128 stands for zero in the data rows.
Each row below has a hidden score, from 0 to 30, with 15 about the middle. What is it? The score is a weighted sum of the row's numbers plus the product of two more (or one squared), each taken from its middle value.
[183 147 116 186 145 127  60  50 139 101 170 117 169 165  51  84 131 187 138 222] -> 17
[ 79 116 130 138 181 135 133 165 160 151  75 140 109  80 120 139 169 102  86  60] -> 14
[ 73  58 108 112  75  39  51 145 141 119 129  94 127 120 106 108 133 148 146 102] -> 7
[122 107 145 105  40 127 161 146 161 178  95  59  94 138 127 124 182 175 150 145] -> 14
[ 98  73 134 122 146 143 155 140 109 108 125 117  94 138 153 126 115 106 191 118] -> 11
[ 85  38  24  74 148  60  40 126 131 105 123 185 200 157 155 164 129  90 150 102] -> 16
[187 153 161 105 131 122 133  59  90 101 118 155 120 133 106  79 131 102 196 106] -> 14
[ 79  89 134 112  40  74  25  25 118  85  99 102 166 188 137  66  86 112 156  95] -> 6
[114 107 128 195 176 120 105 150 142 151 165 136  94  99 109 152 135 188  80 151] -> 16
[ 50 137  93 108 102 129 172 173 129 183 131 124 171 109 225 174 142 164 205  68] -> 21
[138 101  59 138 163  98 117 126 129 128 179 140 105 102 140  79 133 148 155 112] -> 11
[146  79  73 157 120 182 114 175 182 117 129  80 153 152 187 227 188  80 120  90] -> 22
[ 39 191 149 230  26 138 194 146  99 193 138  85  98 122  98 145 137 225 156 199] -> 10
[189 132 155  74 127 133 174 174 109 101  81 191 149 115 102  84  61 109 219 137] -> 11
[146  93  73 114 151 109 120  59 162 172 195 114 153 219 117 116 211  95 127 164] -> 19
[162 180  97 188 145 112 171  85 148  85 140 111 135 157  68 130 118 142  90 206] -> 18
[108 121 136 131 127 102 129 108  99  94 103 146  94  86 142 142  69 102 146 115] -> 10
[ 79 111  59 105  86 157 161  94 147 124 123 114 187 189  80 132  91  85  74 131] -> 15
[174 180 170 191 212 158 163  94  75 130  99 119  80 112  94 104  27 131 186 118] -> 15
[105 159 144  59  68  80 124 161 162 172 175 217 189  68 203 180 177 169 149 127] -> 17
[ 85 119 157 149  51 122 112  67 127 139 177  98 120 106 218 150 125 135 109 112] -> 13
[138 132 183 150 234 122  74  94 127 119 123 146  94  60 133 176 150  90  95  80] -> 19
[191 137  97  90 120 166 138 102 112 132 123 126  74 106 112 101 120 131 122 106] -> 16
[154  93  89 120 146  94  90  85 168 156 118  98  98  90 109 130  91  85  74 102] -> 15
[122  79 153 163 129 167 136 152  60  50 165  98  98 127 151 198 211 140 200 148] -> 20
[180 194 126 102  86 129  74  85 109 141 172  67  80  86 183 210 177  85 178  68] -> 20
[136 189 149 138 122  80 164 124 131 138 112 143 102 145 129 124  91 120  86 139] -> 19
[180 180 128 105 146  67 141 149 160 161 143 184  74 106  40  66 180 131 122 115] -> 24
[229 128 148 136 186 114 127  98 184 132 106 190  90  75  85 124 156 117  95  90] -> 21
[ 89 101  73 112 135 117  90 124 139 132  81 122 166 125 125 126  86 176 124  68] -> 10
[117 134 134 124 127 105 109  85 112 122 115 124 102 115 133 186  99 120  40 155] -> 21
[209 208 218 203 173 146 185 146 173 151 150 126  94 164 146 158 157 125 146 191] -> 25
[144 159 126 105  99  85  94 150 183  85 115 146 189  86  90  84 103 146 122 176] -> 15
[140 101 101  59 159 185 138 131 203 114 112  85 168 232 139 116 196 102 115 174] -> 21
[101 119 119 148 175 143  90 149 102 114 106  85  51 117 117 121 123 133 112 120] -> 11
[ 94  79 104  85 129 124 141 105 186 172 143  85 167 183 125 111 160  74 133 175] -> 15
[ 98 126  24  85 125 146 124 122 112 108 115 207 181  95 155 201 149 143  98 102] -> 16
[153 121 166 114 122 112 120  85  75  89 120 159  60 127 152 124 118 137 191 145] -> 13
[ 67 116  73  98 137 190 133 140 133 119 131 196 197  80 140 124 106 190 153 122] -> 14
[105 137 158  98 125 159 147 102  80  39  61 111 138 140 165 139 129  95  90  74] -> 17
[108  97 156 105  90  67 122 117 129  98   8  98 124 146 156 128 115  99 156 146] -> 9
[ 79 130 182 155 138 105 122 149 147 126 106 190 166 140 120 160 198 163  60 102] -> 21
[ 39 119 124 120 117 154 135  80 109 108  61 102 149 125 129 164 146 212 161 155] -> 16
[ 59 183 101 237 112 131 198 199 120 101 125 122 112 131 152 144 120 227 156 228] -> 19
[114   4  39  98 206 189  90  90 152  89  52  94  85 106  74  79  91  99 122 109] -> 8
[122 116  59 114  95 127 112 141  75  67 150 228 172 102 173 201  41 156 159  51] -> 10
[169 126 141  90 122 129 102  67 196 146 149  67 122 214 145 130 188  90 129 212] -> 20
[195  66 180 114  80  98 154 108  80  89 103 162  80 106 106  93  75  68 169 155] -> 8
[ 24 187 116 112 165 140 138 164 148  89 161 143 232 122 142 126 133 175 144 151] -> 16
[ 50  93 116 122 167 165 185 161 152 167 174 175 210 172 244 184 148 102  68  86] -> 19
[ 67 158 165 152  86 131 197 193 142 117 109 133 145 163 115 142 150 165 102 102] -> 15
[181  58 152  94  51 102 122 169 115 190 112  80 120 117 146  97 127  85 129 169] -> 7
[193  66 141 135 120 129  74 192  75 159  95 117  94  68 167 111 115  99 133 106] -> 6
[163 130 104 105 170 182 200 136 209 175 178 129 174 232 125  79 188  99  74 120] -> 23
[163 111 183 127  99 131  94 209 127 218 118 134 152 127 133  50  69  95 122  51] -> 10
[ 79 161 108 155  90 122 152 124  90  98 109 136 115  86 146 195  99 161  80 102] -> 13
[108 123 145 140  95  85 120 167  99  39  75 131 140  80  90  84  99 140 133 120] -> 7
[157  58 139 153 234 159  60 119 120  98  81 124 102 117 133 175 157 151 212 155] -> 16
[216 232 232 220 120  80 187 126 190 174 194 162 190 163  74  79  81 143 122 244] -> 29
[164 156 116 102  90 122 124 126  75  39 103 171 170  80 139 155 197 133 138 133] -> 17
[101 132 139 186 127 120 207 126 129 153 120  80  74 106 115 121 123 160 200 129] -> 17
[140 107 142 102 117 120 114 134 106 168 146 102  74  86 117 151 106 112 147 122] -> 11
[108 123 191 117 156 171 133  90 150 179  81 147  60  86 117  97  86  74 117 112] -> 14
[111  97 159 135 152 140 175 181 211 122 125 102 120 152 109  73 153 115  60 129] -> 17
[128 145 169 120 109 171 109 170 127 153 125  85  90 129 192 216 115 120 127  90] -> 17
[114 151  79 143 122 181 173 133  95 105 125 136 102 131 156 185 153 235 129 125] -> 29
[182 200 179 150 164 190 122 108 155 114 125 136 122 129 129 147 146 187 171 180] -> 27
[ 89  24 111 122 117 143 109 152 129  94 129 136  94 120 120  93  95 129 102 106] -> 7
[ 98 142 139 120 133 133 152 159  99 187 174 138 102 149  90  89 133 156 127 118] -> 15
[140 104 190 169 174 129 131 143 118 132  75 164  80 115 143 114  91  68 154  95] -> 11
[181 113 141 138 135 114 114 171 115 128 109 159  80  86  85  84  91  60  86 106] -> 16
[149 151 166 129 112 117 179 134 199 169 185  67 143 225 129 116 188 127 109 145] -> 20
[114 141  59  98 127 135 146  80  80 138  99  98 143 125 117 178 133 167  95 122] -> 14
[ 79 104 159  94  99 224 129 164  60  85 127  85  94 146 173 104  91  68 112 125] -> 9
[200 107 141 148 166 135 127 172 118 187 109 150 124 140 117 121 150 157  90 102] -> 17
[114 121 151 129 122 120 124 114 115 111 112 154  94  75 102 145  95 122 144  90] -> 11
[207 107 119 180 218 212 150  98 125 151 149 134 120 148 140  84  69 149 187 102] -> 24
[155 130 116 127 102 169 136 174  90 111  81  80  90 127 109 104  91  90 109 142] -> 9
[119 107 128  98  26 114 146 145 170 161 123  80  90 115 109 141 143 143 102 129] -> 11
[153 111  79  74 106 105 162  98 175 182 106  94 124 199 148 121 206 122 109 156] -> 18
[124 132 151  90  80 146 109 124 139 197  91  59 124 152 152  59  61  51  51 120] -> 13
[101 107 157 179 162 223 112 124 109 173 224 124  94 157 210 192 160 109 181  80] -> 22
[ 98 104 151 166 140 143  90 150  95 203 214 111 158 117 203 240 229 102 184 122] -> 13
[ 39 111 136 108  75  85  90 124 109 119 149 165 181 117  80  93  81 125  51  40] -> 22
[128 121 119  98 196 162 150 166 161 143 149 105 131 102 122 101 127 139  98 201] -> 17
[166 152 136  50 122 234 140 126  60  85  91  80 133 173 172 111  99  95 127 109] -> 21
[138 107 114 120 166  94  90  25  80 114 170 155  85  95  80 126  81 125 185 129] -> 13
[159 152 152 159 157  90  90 111 118 108  99  67 163 131  98  97  91 115 115 145] -> 13
[191 148 185 136 151  85 153 188 115 126  86 177 112  99 122  97  99  74 150 118] -> 14
[161 121 174 124  60 159 112 157 109 132 135 102  40 120 159  73  86 115  80  86] -> 11
[111 107 174  85  95 120 136 164 169 169 109 143 124 106 142 147 133  99 136 112] -> 14
[ 50 101 132 129 152 131 112 140 102 101 179 209 185 145 162 242 161 184 203  95] -> 15
[111  58  50  59  26  80 112 143 169 156 171 102  80 171 149 121 228 106 109 131] -> 11
[ 39 178 128 140 133  80 109  74  90 105 156 178 199 102 125 126 185 148  90  74] -> 16
[114 128  66 148 148 133 133 105  86  85 109  74 102 117  90 108 142 125  74 122] -> 11
[ 98  93  93 129 191 179 140 143 125 176 109  59  85 102 137 119  52  74 102 115] -> 9
[136  97 176 124 145 105 109 114  75  98  99 201 109  95  98  84  52 120 186 109] -> 10
[108 159  89  80 109 179 149  90  40  73 133 153 154 155 247 213 140 120 141  90] -> 26
[ 79 142 184  80 102 159 122 134 142 208  95  59  90 142 127 126  86  85 135 142] -> 13
[126 190 220 138 153 153 147 191 240 197 135 108 129 117 106 150 192 137 109 155] -> 22
[168  89  89  67  80 112 174 161 222 128 154 102 165 194 125 119 140 102  98 174] -> 17
[ 85  73  79 112 122 171 143 108 123 136 171 193  98  68  98 116 115 120 166 112] -> 9
[119 119 126 152  90 154 194  85 106  79  86 146 214 158 106  38 109 112 120 133] -> 11
[124  93 119 127 143 156 144  85 125 164 135 119 182 244 131 128 220 142 146 131] -> 17
[227 156 108 140 205 154 154 108  51 126 211 153 157  90 145 114  91  80 184 133] -> 15
[114 162 145 122 102 183 141 158  86  67 125  50 143 129 190 245 173  85 207 131] -> 27
[146 188 136 155 182 191 169  74 192 138 135 124 109 135  85  93 106 164 131 159] -> 23
[ 67  58 121 154 186  90  74 140 175 134 118  94  51  40  98 121 137 129 109  80] -> 9
[162 191 206  59 127 182  85 150 125  89  69  98 102 177 183 137 127  51  74  95] -> 20
